In the data rows, 128 means zero.
Each group lies on its own hidden line, plane or larger flat surface, and each surface passes through zero. Groups are numbered from 0 in the order they first appear among the rows asked about.
Here is the table:
[134 190  46 118  82 109 246 108 119 111 139 152 138  67 177 101 118 162
 110  96  89 105 126 131 110 113 148 156 110 140 149]
[141 104 133 124 128 119 199 142 110 189 108 124  91 131 146  87 109 169
 121 131 130  83  41 182 108 184 140 170 148 140 101]
[145  21 225 136 162 156   5 121 121 117 139 133 110 186 100 104 152 109
 153 177 156 143 138 125 134 173 110  83 140 116 124]
[174  29 195 113 135 146  95  78  99  81 160 169 115 145 136  49 159 145
 145 159 121 131 150 129  96 177 131  89 118 118 152]
[ 65 132 167 150 191 107  71 205 124 225  90  72 106 176  74 211  82  64
 140 131 142 103  74 163 199 130 116 154 174 156  53]
[153 139 118 119 100 125 192  69 104  63 172 184 135 111 214  67 112 137
 165 143  61 122 158 120 108 153 142 108  99 118 180]
[173  59 143 107 131 117 162 105  81 160 135 143  94 111 118  49 167 164
  92 119 133  96  82 175 102 177 126 145 131 151  99]
[148  85 139 113 116 107 255 154  90 232  94 116  51 134 154  62  96 197
 120 127 133  50   0 213  93 220 154 197 165 163  74]
[117 149 121 136 130 135  62 114 141  77 150 133 167 126 116 163 147  91
 136 129 123 164 213  81 147  80 113  92 110 110 153]
[106 115 133 152 170 142  14 210 164 222  62  37 127 142   0 222 169 122
  59 101 250 150  70 137 142  86  96 152 162 143  49]
[ 89 140 137 146 147 130  82 174 151 164 101  88 135 154  95 193 108  98
 136 128 160 139 111 125 160 104 116 138 143 128 105]
[103 168 116 139 136 152   5 105 161  29 165 134 200 124 108 190 161  60
 133 125 127 199 255  45 152  41 108  66  94  96 172]
[152  99 135 119 114 112 228 148 100 208 105 123  71 133 147  78 101 184
 117 127 122  60   6 196 102 196 152 179 159 151  93]
[146 110 133 119 126 121 197 140 103 188 110 119  85 131 141  92 108 164
 122 125 130  84  38 177 108 179 140 171 148 141 101]
[ 92 141 158 124 145  77 213 110  73 121 180 187 110 164 255  90  17  63
 238 172   0  69 147 156 183 189 160 124 127 142 155]
[206  71 131  96  94 127 203  39  86  57 183 209 114  87 191   0 173 179
 124 139  79 115 160 133  72 182 146 110  91 119 183]
[142 105 134 119 121 124 197 136 109 189 102 127  89 131 141  89 102 163
 123 129 129  84  38 177 108 178 143 158 152 142 102]
[153  89 138 116 119 111 255 150  87 232  94 123  55 135 156  60  93 201
 117 127 123  52   0 218  92 218 149 197 171 157  81]
[188 111  85 116  79 177  98  92 167  80 115 118 157  67  49 116 239 205
  35  97 247 188 143  89  54  81 116 118 106 110 152]
[157  93 140 116 120 111 231 154  94 220  95 117  61 136 148  67 102 182
 117 124 130  60   0 213 102 209 150 193 162 155  83]
[150 113 130 124 122 117 180 139 113 165 113 123 101 130 143 102 117 154
 124 123 133  95  66 165 122 162 140 150 141 135 111]
[180 108  87 117  97 179  72 120 171 104 101  95 151  76  20 132 245 206
  24  93 255 191 130  88  63  76 108 127 118 110 128]
[196   0 234 111 137 156  62  61  96  69 166 180 112 159 142  13 176 140
 145 180 122 126 161 127  91 210 118  71 114 110 166]
[118 111 122 144 155 153  20 194 167 194  67  46 130 134   0 209 185 140
  51  96 255 156  76 126 131  77  96 145 158 139  60]
[207  19 155  76 142 112 192  86  56 178 144 160  64 102 108   0 196 185
  58 122 149  71  46 209  81 214 120 160 131 163  80]
[133 134 126 119 117 114 176 100 105  99 158 160 124 126 192  95  92 115
 166 138  66 113 144 131 126 150 141 119 114 125 164]
[149 103 133 120 118 118 202 144 107 191 106 126  83 134 142  88 109 167
 118 125 126  83  29 178 107 183 140 165 153 144  98]
[ 95 162 121 144 136 147   8 106 171  26 158 135 199 118 107 192 162  62
 138 128 125 209 255  44 160  35  98  64  86  97 174]
[ 64 136 170 143 182  92 116 180 106 197 121 109  98 189 147 178  46  55
 179 143  70  89  93 166 199 154 129 146 161 152  80]
[112 151 124 137 135 143  55 112 154  71 145 134 167 125 111 164 144  89
 131 124 125 172 219  70 149  73 115  93 108 109 150]
[162 113 119 110  98 125 173  79 101  97 153 169 121 105 171  61 144 156
 128 131 102 116 147 132 100 152 139 120 109 126 162]
[163 120 104 119 103 161 112 109 154 101 115 116 147  96  81 116 198 181
  72 106 200 163 143 102  79 103 118 121 120 113 140]
[147 113 130 121 126 114 192 141 107 185 105 122  87 128 143  95 111 169
 125 127 129  91  41 177 113 186 145 167 147 145 105]
[205  13 154  76 139 118 192  90  54 178 146 163  66  95 107   0 201 186
  65 117 148  66  45 213  82 213 114 160 131 165  79]
[194 131  89 107  66 155 177  47 131  30 155 182 153  71 167  49 183 183
 107 125 127 158 177  89  59 124 136 106  85 101 199]
[116 146 126 132 131 137  84 119 145  91 136 131 156 124 122 155 143 102
 131 126 130 157 192  88 141  97 115 103 114 116 149]
[194 121  86 108  66 169 152  68 145  53 143 151 156  66 113  74 214 203
  80 113 179 166 165  89  58 106 130 116  92 100 176]
[ 93 134 150 140 158 107 104 162 128 176 116 100 113 160 116 163  92  88
 141 131 116 105  94 146 166 129 127 144 147 143  89]
[ 73 140 164 138 161  86 156 151  92 172 143 137 105 176 188 142  37  61
 200 156  30  78 114 167 191 166 142 135 146 146 111]
[177  66 153 107 104 128 154  59  96  69 165 187 119 110 165  31 157 157
 130 143 104 117 154 129  93 170 143 102  98 122 168]
[201  83 119  87  77 124 229  23  83  47 181 221 124  72 205   0 170 190
 122 141  70 103 160 137  66 181 152 116  86 123 193]
[169  64 146  94 140 118 163 101  79 155 140 147  89 109 111  49 166 158
  95 125 133  98  82 174  99 178 124 140 131 143  97]
[176 154  69  97  75 108 255  57  94  78 166 194 128  61 202  32 146 189
 107 108  72 107 144 132  80 138 158 142  89 126 176]
[195 129  79 101  66 150 189  50 132  26 161 187 155  71 181  43 181 193
 109 125 120 153 182  90  57 120 143 110  82 104 202]
[127   0 255 153 188 164   0 149 139 134 123  98 106 222  64 144 139  82
 157 193 178 156 131 116 148 170  95  81 153 113 110]
[112 151 121 135 134 138  73 114 150  83 134 128 158 125 114 157 145 104
 132 128 130 165 192  85 141  91 115 101 110 114 148]
[101 159 115 146 133 149  10 108 165  42 160 135 193 122 107 182 152  71
 133 125 130 195 255  45 153  52 110  72  94 108 164]
[204  13 161  78 139 119 191  94  55 175 143 160  70 100 107   0 200 186
  65 123 145  77  53 209  78 203 116 156 130 163  84]
[ 94 182 109 149 127 136  99 142 164 105 113 110 157 146 137 198  91  90
 159 134 113 158 172  84 148  87 131 112 125 113 156]
[153  99 130 121 126 114 219 147 104 197 103 124  81 139 151  80 102 169
 123 131 129  75  17 187 110 184 145 173 159 149 103]
[175 133  96 110  74 127 225  42 103  27 185 210 141  93 248  30 125 164
 164 144  39 126 189 106  88 149 157  99  88 103 207]
[202 127  78 108  61 162 182  39 135  21 157 184 158  64 167  42 194 206
 104 119 142 166 181  81  44 118 144  99  86  96 202]
[191  14 201 116 132 146  88  67  94  71 162 182 109 143 149  20 169 143
 140 175 120 120 157 129  89 200 125  85 107 116 166]
[198  35 152  90 144 117 183  95  64 171 140 155  69 107 113   7 190 183
  71 122 144  77  53 201  85 197 119 153 133 150  88]
[ 56 142 176 145 186  71 135 185 100 206 134 122 100 194 180 172   9  32
 210 155  30  70 101 180 217 174 139 147 165 157  84]
Some new rows, each followed by its group:
[186  37 147  88 143 114 173  95  71 168 144 156  75  96 115  17 186 175
  71 125 140  81  68 189  86 195 120 153 128 154  89] 0
[185 115  82 108  84 174  88 111 172  87 107 104 164  73  40 118 242 210
  34  98 253 188 138  76  59  76 111 124 106 116 144] 1
[ 77 133 167 143 172  98 116 170 111 187 118 112 105 166 139 170  66  71
 165 132  79  97 105 160 187 144 131 143 150 144  94] 1
[171  61 142  99 136 116 164 103  85 152 135 143  94 109 117  44 175 159
  90 126 133  96  80 174  99 179 122 143 131 149 105] 0
[143 114 139 120 123 120 182 143 110 178 116 125  96 131 133 100 109 160
 123 123 126  92  60 164 115 167 138 152 147 142 104] 2
[147 111 134 122 125 122 187 135 113 174 111 127  88 135 140  95 113 165
 121 132 127  96  62 168 111 164 140 158 147 146 114] 2
[183 126  86  98  74 112 253  46  93  71 173 198 127  62 200  11 160 181
 113 121  76 105 155 142  76 159 154 131  88 133 177] 3
[137  67 176 130 148 140  59 124 125 118 134 127 120 155 105 112 142 115
 138 150 137 137 140 124 131 149 125  99 125 120 127] 3
[159  92 136 118 118 116 239 149  93 219 100 121  58 136 154  67  96 184
 123 127 127  61   0 207 102 201 155 189 161 153  91] 2
[176  50 147  95 135 116 169 101  82 160 141 148  86 105 114  32 179 171
  80 119 138  91  68 180 100 188 122 151 132 154  97] 0
[ 98 167 127 143 136 146  11 103 162  30 162 138 194 124 101 187 161  64
 140 123 130 201 255  47 152  42 103  65  87 102 171] 2
[196  30 153  89 138 116 182  95  65 168 142 164  70  99 109   9 187 176
  71 114 146  77  62 198  81 195 120 154 139 153  92] 0
[147 110 136 127 126 120 191 136 112 179 111 123  90 132 142  91 113 161
 122 126 130  91  52 173 112 168 139 160 147 142 109] 2
[174  54 143  98 137 120 163 106  85 158 136 151  92 111 117  44 167 166
  85 123 135  94  77 176  96 183 119 147 133 147  97] 0
[166 133 101 122  84 136 202  69 107  50 165 193 137  99 201  50 132 162
 150 141  67 134 171 104  95 143 145 110  95 109 187] 1
[ 95 165 114 137 144 127 112 168 147 164 105  96 133 136 105 190 105 105
 127 114 150 132 115 126 158 101 122 138 143 142 105] 3
[152 141 119 110  96 129 188  76 109  62 170 179 133 111 208  66 118 145
 160 147  70 122 165 111 102 150 143 117 108 116 180] 1
[ 64 132 174 152 187  94 110 187 116 204 123  94 104 181 133 184  58  56
 167 138  85  89  89 171 201 140 127 142 162 149  73] 1
[195  21 197 112 126 152  92  62  93  63 168 186 106 135 148  22 171 153
 141 172 115 124 162 124  91 197 126  78 112 111 165] 3
[151 109 127 118 124 116 185 144 111 172 112 130  98 132 135  93 110 162
 121 124 126  93  60 169 117 167 134 158 149 140 110] 2
[ 71 253  37 141 122 102 198 187 162 182  87  80 149 103 121 227  83 116
 112  75 127 127  93 127 161  58 135 179 142 138  91] 3
[156  93 141 112 122 109 241 145  95 222 100 120  60 134 149  64  97 190
 117 126 136  57   0 207  97 211 145 186 164 153  92] 2
[129 178  79 122 105 112 205 111 125 125 128 137 141  98 152 122 120 147
 117 104 104 119 125 132 120 112 142 150 118 134 134] 3
[ 81 193 112 151 126 134  96 145 170 101 122 105 161 150 139 203  91  96
 160 129 121 159 170  78 159  86 135 111 128 105 154] 0
[161  94 135 113 118 113 241 158  97 214  97 128  68 131 144  72  97 188
 120 128 127  64   0 202 103 206 154 183 162 153  91] 2
[195  22 149  81 138 106 187  93  64 176 141 163  68 102 112   0 200 184
  67 118 145  73  50 196  82 201 121 152 130 153  87] 0
[183 138  97 109  62 133 238  32 108  15 188 218 147  85 249  20 129 167
 173 147  32 127 192  98  80 152 165  94  79 104 218] 1
[102 162 119 136 131 153  18 106 157  34 158 133 192 117 111 189 152  69
 143 125 131 196 255  43 152  48 109  66  90 105 166] 2
[168  67 142 102 135 119 155 107  88 161 138 143  96 107 120  57 162 157
  96 119 138  94  86 169 104 165 121 145 132 149 103] 0
[174 105 117 108  98 120 185  68 102  78 158 182 121  96 174  45 153 167
 123 132  99 113 142 128  88 156 138 120 105 124 159] 3
[156  99 139 114 123 111 236 154  98 211 103 123  69 136 153  71 106 188
 111 132 135  62   0 204  99 207 143 188 160 148  86] 2
[164  24 216 122 142 151  43  92 109  99 151 151 112 171 119  71 159 123
 145 170 137 141 145 123 112 178 116  89 118 121 142] 3
[ 70 135 164 141 177  96 127 166 110 194 129 110 106 180 161 160  50  62
 188 150  59  84 101 166 197 155 128 137 153 153  89] 1
[ 95 170 116 146 138 148   2  99 167  25 164 138 196 117 102 197 167  59
 135 124 125 200 255  40 163  41 106  64  88 105 173] 2
[171 120 105 118  98 152 137  90 135  82 136 151 145  92 126  93 176 170
 105 124 153 152 158 100  83 115 126 121 112 114 166] 1
[ 86 179 107 140 139 118 127 174 147 163 102  92 134 127 107 196  99 113
 128 107 144 137 111 122 154  98 125 151 136 136 101] 3
[121 232  27 115  85 104 255 118 128 125 134 144 151  59 174 125 114 158
 106  83  90 116 124 133 116  89 150 170 106 141 140] 3
[ 70 219 106 162 117 141  79 159 188  92 119  99 177 143 142 233  78  86
 181 132 116 179 190  66 165  65 134  99 127  99 162] 0
[163 105 122 111 109 125 184  76 107  89 153 176 119 103 165  59 148 159
 120 132 101 116 145 132  99 156 138 122 111 127 158] 3
[158 182  45  98  69 103 255  66 109  94 157 179 138  53 197  57 142 177
 105  90  69 109 141 140  85 131 157 153  95 136 158] 3
[149 132 117 111 105 127 189  83 109  77 164 181 132 107 203  73 120 141
 157 146  66 119 162 120 114 143 140 113 101 116 176] 1
